128 stands for zero in the data rows.
Some points:
tensor([ 98,  94, 165, 165, 168, 136, 116,  60, 188, 210, 176,  58, 149, 127,  55, 110, 147, 100, 132, 119, 108, 144, 115, 126, 111, 190,  57, 104, 153, 113,  92, 136])
tensor([145,  91, 130, 102,  71, 186, 179,  98, 124, 178, 181,  77, 101, 142, 163,  91, 174, 147, 115, 156, 141, 128, 167, 185,  21, 131,  87, 118,  59, 183, 130, 151])
tensor([162, 108, 124, 240,  95, 169, 106, 148, 162, 163, 153, 165,  92, 181,  97, 142, 180, 102,  93, 212, 121, 180,  95, 107, 103, 138,  86, 119, 118, 148,  70, 121])
tensor([164, 212, 125, 150, 123, 203,  93,  76, 145, 155, 180, 150, 109, 107, 159, 145, 131, 145, 147, 103, 149, 114, 122, 139, 152,  80, 112, 206, 166,  86,  30, 135])
tensor([132, 117, 159, 168, 190, 195, 137, 111,  95, 158, 163, 102, 149,  78, 151, 130, 148, 166, 131, 138, 170,  45, 107, 118, 116,  82, 129, 150,  59, 145, 116, 150])
tensor([104,  84, 205, 124, 138, 137, 150, 116,  72, 202, 131, 208, 136, 180,  93, 132, 185, 159, 105, 111,  54,  60, 136,  64, 156,  81, 149, 113, 167, 148,  90, 118])
tensor([131,  92,  79, 127, 107,  82, 106,  93,  66, 139,  91, 121,  77,  65, 209, 141, 116,  85,  99,  65, 130,  70,  36,  32,  78, 133,  78,  91,  20,  96,  91, 165])
tensor([ 84, 164, 114, 124, 115, 114, 122, 118, 242, 183, 166, 106, 143, 193, 219, 149, 142, 100, 114, 136, 150,  99,  48, 122, 113,  81, 195,  95, 139, 179, 121,  82])
tensor([137, 159, 116, 135, 154, 141, 103,  40,  54, 191, 129, 159,  99, 139, 128, 214, 118,  59, 131, 130, 104,  88, 129, 127, 132, 103, 154, 109, 163, 119, 193, 130])
tensor([127, 166, 125,  70, 144, 181,   0, 164, 168, 108, 186, 119, 131, 125, 119, 125, 174,  92, 122, 140,  89, 128, 177, 110, 151,  99,  95,  54, 105,  53, 176, 139])
tensor([147, 100, 142, 118, 168, 135, 118, 156, 107,  75, 190, 155, 131, 151, 133, 152, 133,  29,  96, 144, 124,  24, 128, 155, 182, 126,  30, 116, 127, 154, 170,  97])
tensor([132,  77,  85, 124,  78, 174, 196, 112, 129, 116,  84,  98, 137, 171, 104, 142, 126, 150, 143, 114, 198,  52, 146, 120, 174,  54,  95,  48, 167,  83, 102, 190])
tensor([121, 204, 101,  88, 166, 135, 178,  74, 188,  72,  97, 149, 141, 174, 162, 115, 193,  63, 111, 103, 150, 129, 210,  97,  49, 129, 115, 107, 124, 123,  41,  94])
tensor([130, 145, 136, 184,  79, 211, 143, 124, 127,  91,  58,  16, 126, 147, 168, 196, 143, 111, 117, 108,  95, 153, 167,  40, 154,  92, 133,  99, 134, 144, 194,  98])
tensor([162, 138,  40, 148,  93,  49, 136, 173,  98, 185, 177, 128,  41, 123, 185,  40, 104, 122, 212,  98,  81, 146, 194, 135, 125,  94, 132,  98, 160, 172, 139,  87])
tensor([201, 122, 155, 152, 195,  83, 182, 170, 145, 203, 131, 136, 104,  85, 125, 121,  71,  69, 187, 192, 146, 196, 156, 134, 142, 109, 131, 115, 132,  64, 140, 191])
tensor([ 95, 149, 174, 131, 143,  99, 118, 197,  95, 148, 114,  29,  56,  83, 139, 115, 121, 116, 128, 105, 139, 136, 144, 168, 193, 183, 148, 116, 168, 171,  47, 226])
tensor([103,  97, 160,  92, 187, 129, 161, 145,  89,  88, 198,  69,  59, 170, 137, 104,  89, 194, 101, 101, 129, 217, 108, 128, 149,  82, 160, 146,  64,  73, 133,  93])
tensor([156, 151, 178, 165, 148,  45, 183, 150, 160, 131,  62,  93,  92, 132, 141, 102, 162, 131, 127, 128, 171, 103, 126, 179, 161, 130, 135, 127, 117,  77, 200, 115])
tensor([151, 118, 223,  87,  92, 175, 139, 162, 129,  73,  67, 178,  56, 137, 139, 142, 101, 123, 169, 180, 141, 125,  88, 165, 153, 165, 177, 118, 102, 148,  95, 105])
tensor([123, 150, 147,  55, 147, 126, 107, 157, 145,  88, 114, 122,  79, 166,  67, 124,  94, 142, 184, 146, 165, 129,  59, 116,  67, 128, 140,  80, 181, 134, 144, 150])
tensor([161, 101,  42,  76, 198, 124, 150,  92, 134,  80, 138, 125,  54,  97,  63, 176, 139, 109,  87, 125, 106, 138, 131, 145, 168, 171, 171, 170, 177, 150, 151,  69])
tensor([189, 146, 165, 153, 100,  55, 154, 163, 170,  75, 160, 172, 114,  22,  49, 188, 157, 182, 170,  89, 127,  99, 128,  96,  85, 113, 140, 121, 114, 178, 146, 102])
tensor([198,  63, 146, 100, 158,  98,  78,  97, 141,  90, 139,  82, 160, 140, 164, 165,  62, 223, 108, 204,  90,  95, 177, 138,  87, 195, 183, 107, 183,  94, 118, 123])
tensor([168, 163, 157,  94, 134, 111,  92, 122, 119,  99, 117, 143, 123, 198,  77, 111, 132, 143, 126, 171, 164, 133, 198,  30, 163, 183, 193, 189, 107, 154, 138, 166])
tensor([139, 151,  65,  72, 142,  68, 127, 130, 208, 166,  91, 112, 146, 150,  98, 125, 131, 205, 198, 144,  96, 105, 105, 109, 178, 180,  79, 176,  64, 162, 129, 104])
tensor([151, 115, 167, 141, 125, 127, 154, 186, 177,  94, 152, 170, 133, 225, 125, 172,  57, 158, 124,  21, 122, 111, 114,  98,  63, 170, 133, 225, 108, 126, 158, 193])
tensor([ 41, 153,  16, 212, 147, 151, 129, 187,  98,  98,  55, 132,  65, 150, 106, 110, 116, 193, 143, 153,  97,  38, 144, 139,  85, 161, 158, 198, 124,  84, 129,  90])
tensor([119,  37, 140, 162, 100, 135, 122, 152, 130, 111, 140, 173, 164,  84, 176,  68, 130, 119, 113, 166, 204, 124, 143,  73, 229, 123, 138, 180, 237, 149, 110,  87])
tensor([ 93,  54, 167, 120, 141,  92, 114, 185,  50, 106, 134, 116, 188, 119, 151, 176, 229,  88, 158,  83, 154, 172, 120, 139,  50, 149, 157, 151, 134,  62, 131, 132])
tensor([136, 178,  44, 178, 177, 161, 148, 126,  74,  73, 177, 180, 212, 129, 137, 139, 127, 153, 167, 124,  86, 198,  91, 142, 173, 177, 141,  50, 120, 141, 116, 117])
tensor([160, 123, 181, 180, 117, 109,  69,  52, 124,  88,  76, 100, 184, 163, 111,  52, 122,  88, 145,  80, 104, 141, 127, 218, 132,  99, 171, 136,  69, 149, 122, 140])
tensor([ 56,  73, 114, 111, 110,  91, 108, 116, 182, 147,  93, 202, 142, 126, 146, 209,  96, 128, 138, 119, 114, 189, 182, 193, 172,  85,  94, 124,  98, 156,  94, 128])
tensor([147, 138,  77,  72, 129, 162, 118, 194,  78, 176,  97,  81, 231,  86,  96, 138,  93,  79, 170, 126, 123, 136, 110, 147,  89, 102, 134, 164, 103, 140, 127,  82])
tensor([136, 143, 104, 105,  66, 137, 156, 146, 162, 112, 140, 143, 173,  93,  79,  61,  79,  67,  64, 108,  37, 141,  98, 147, 114, 119, 184, 102, 120,  64, 106,  87])
tensor([ 43, 148, 171, 161, 170, 110, 119, 148, 123,  97, 117, 159, 178, 115, 118, 112,  43, 135,  81, 152, 168, 151, 169, 119,  76,  70, 122,  90, 134, 194, 124, 114])
tensor([ 94, 163,  82, 101,  46,  58, 161, 104,  88,  83, 152,  84, 185, 131, 136, 133, 158, 119, 105, 224, 106, 138, 120, 150, 175,  93, 124, 172, 147, 112, 136, 214])
tensor([138, 150, 137, 106, 133, 144, 140, 117,  80,  98,  46, 124, 129, 112, 176,  90, 139, 172, 102, 139,  84, 181,  60, 133, 122,  95,  27, 189, 210, 141, 163, 109])
tensor([ 89,  71, 100, 139, 129, 155,  99,  84, 180, 107, 108, 203, 127,  72, 113,  64, 153, 126, 130,  91, 166, 171,  94, 137, 101, 111, 164, 141, 109, 178, 195, 192])
tensor([ 99, 165, 123, 100, 108, 154, 161, 148, 187, 198, 119, 193, 152,  64, 188, 114, 147, 165,  73, 120, 110, 134, 150, 174, 162, 208, 116, 118, 142, 149, 178, 188])
tensor([162, 158, 104, 132,  88, 100,  96, 133,  45, 180, 127, 135, 148, 129,  75, 139, 121, 179,  19,  82, 210, 167, 109, 166, 125, 152, 120, 113, 120, 108, 134,  79])
tensor([ 53, 144, 190, 108,  56, 129, 120,  51,  99, 137, 153, 109, 160,  97, 102, 101,  96, 138, 191, 127, 155, 148, 144, 116, 143, 214,  88, 130, 132,  67, 161,  88])
These points spread out most along one direction. Take the direction at right angles to it along which they spread out most. Go by this last direction. For each point below, how far along it does it lie, from 0 to 99? 50 is the average, and the first point above lies past it. One standard deviation of the points above along it is 16.
tensor([132, 117, 159, 168, 190, 195, 137, 111,  95, 158, 163, 102, 149,  78, 151, 130, 148, 166, 131, 138, 170,  45, 107, 118, 116,  82, 129, 150,  59, 145, 116, 150]) ~ 32
tensor([132,  77,  85, 124,  78, 174, 196, 112, 129, 116,  84,  98, 137, 171, 104, 142, 126, 150, 143, 114, 198,  52, 146, 120, 174,  54,  95,  48, 167,  83, 102, 190]) ~ 49
tensor([103,  97, 160,  92, 187, 129, 161, 145,  89,  88, 198,  69,  59, 170, 137, 104,  89, 194, 101, 101, 129, 217, 108, 128, 149,  82, 160, 146,  64,  73, 133,  93]) ~ 36
tensor([127, 166, 125,  70, 144, 181,   0, 164, 168, 108, 186, 119, 131, 125, 119, 125, 174,  92, 122, 140,  89, 128, 177, 110, 151,  99,  95,  54, 105,  53, 176, 139]) ~ 57
tensor([ 94, 163,  82, 101,  46,  58, 161, 104,  88,  83, 152,  84, 185, 131, 136, 133, 158, 119, 105, 224, 106, 138, 120, 150, 175,  93, 124, 172, 147, 112, 136, 214]) ~ 75
tensor([151, 115, 167, 141, 125, 127, 154, 186, 177,  94, 152, 170, 133, 225, 125, 172,  57, 158, 124,  21, 122, 111, 114,  98,  63, 170, 133, 225, 108, 126, 158, 193]) ~ 8
tensor([162, 158, 104, 132,  88, 100,  96, 133,  45, 180, 127, 135, 148, 129,  75, 139, 121, 179,  19,  82, 210, 167, 109, 166, 125, 152, 120, 113, 120, 108, 134,  79]) ~ 50
tensor([168, 163, 157,  94, 134, 111,  92, 122, 119,  99, 117, 143, 123, 198,  77, 111, 132, 143, 126, 171, 164, 133, 198,  30, 163, 183, 193, 189, 107, 154, 138, 166]) ~ 42
tensor([151, 118, 223,  87,  92, 175, 139, 162, 129,  73,  67, 178,  56, 137, 139, 142, 101, 123, 169, 180, 141, 125,  88, 165, 153, 165, 177, 118, 102, 148,  95, 105]) ~ 43
tensor([160, 123, 181, 180, 117, 109,  69,  52, 124,  88,  76, 100, 184, 163, 111,  52, 122,  88, 145,  80, 104, 141, 127, 218, 132,  99, 171, 136,  69, 149, 122, 140]) ~ 48
tensor([145,  91, 130, 102,  71, 186, 179,  98, 124, 178, 181,  77, 101, 142, 163,  91, 174, 147, 115, 156, 141, 128, 167, 185,  21, 131,  87, 118,  59, 183, 130, 151]) ~ 39
